Where one turn sends some rows of the set: a few examples, then the rows asked:
j288: [ 23 -17  33  -4 -25  32  18  26   6 -13  20  21   8]
j763: [  9  55  -5 -11 -43  44  22  -5  31  17  17  29 -18]
j480: [ 15  48  -4 -18 -42  40  18  -1  20  28   8  34 -31]
j684: [  4  22 -32  -8 -33   8  28  39   3   0   5  36  18]
j711: [  7  22  22 -20 -16  -4  35  -8   8  -3   0 -19  29]
j430: [ 27  29  -1  -6 -30  34   1 -43  13  -1  14  27 -18]
j672: [  3  33  -1  -2 -26  60  20 -10  10  25  12  31 -18]
j642: [ 20  25  21 -37 -27 -21  29   4   5   9  -9 -13   6]
j28: [ 32  37  -4 -13 -37  25  -1 -38  17  -1  12  28 -24]
j73: [ 12  34  -1 -12 -32  49  17  -2   8  33   6  35 -31]
j392: [  2  46  -2  -2 -34  56  24 -12  24  16  18  28 -10]
j694: [ 35 -13  32 -17 -34  17  12  37   4  -3  12  26 -10]
j897: [ 26  25  33   6 -30  27 -11 -13  -5  14  13  11  44]
j762: [ 32  30  -3 -12 -34  26  -2 -38  12   5   9  29 -27]
j12: [ 31  46  29  -3 -45  13 -11 -10  14   7  17  11  45]
j472: [ 21  14   7 -26 -30 -10 -23   4  36  20  -6   0  -6]
j695: [-14  47   4   1 -58   7  32  25 -12  -6   7  28  17]
j474: [ 38   7  28 -25 -48   3  14  40  23 -11  16  24  -9]
j412: [  5  18 -32  -9 -32   8  27  39  -2   2   2  38  14]
j994: [  9   8  24 -21  -9   1  31  -7  -7   7  -6 -16  20]
j882: [-14  27   7   4 -46  17  30  25 -32   5   2  30  11]
j968: [ 13  24   6 -17 -32  -5 -17  -3  51   6   5  -5  12]
j318: [-17  36   6   7 -48  18  31  22 -22  -5   8  27  20]
j60: [  1  16 -31  -4 -28  14  29  35  -1   1   5  36  21]
j963: [ 17  10  23 -32 -17 -11  26   1  -9  14 -13 -12   6]
j698: [  2  20 -33  -5 -31  11  29  38   3  -2   6  35  22]
j758: [  4  11   8  -5 -18  11 -16 -12  42   4   8  -8  23]
j3: [ 20   1  30  -2 -32  28  22  22  25 -26  29  16  21]
j290: [ -9  33   6  -5 -53   8  26  31 -30   8  -2  33   2]
j325: [ 16  -6  11 -17 -15   4 -23   0  19  26  -8   1  -5]
j195: [ 30  25  -1  -8 -29  32  -2 -40   8   3  10  28 -24]
j892: [ 30  14  27 -15 -47  11  19  31  36 -25  27  19  10]
j167: [  5  -7  12  -4  -8  17 -19 -10  24  15   0  -4  12]
j835: [ 14  32  19 -31 -28 -17  32  -3  15  -2  -1 -17  20]
j839: [ 29  36  -3  -8 -34  30   0 -41  19  -4  15  25 -18]
j257: [ -7  44   5  -7 -61   1  27  32 -19   2   2  31   6]
j69: [ 42  49  26 -18 -55  -2 -15   1  11  17   9  16  25]
j992: [ 44  30  32 -17 -45   2 -20   5  -9  31   0  20  13]
j805: [ 35  15  35  -5 -31  21 -18  -6 -20  30   3  17  25]
j395: [  3  14 -31  -6 -28  12  27  38  -5   3   2  36  17]

j392 moves to j73
j412 moves to j698
Where do these go?
j257 moves to j318
j28 moves to j430
j167 moves to j472
j892 moves to j288
j69 moves to j897
j642 moves to j711

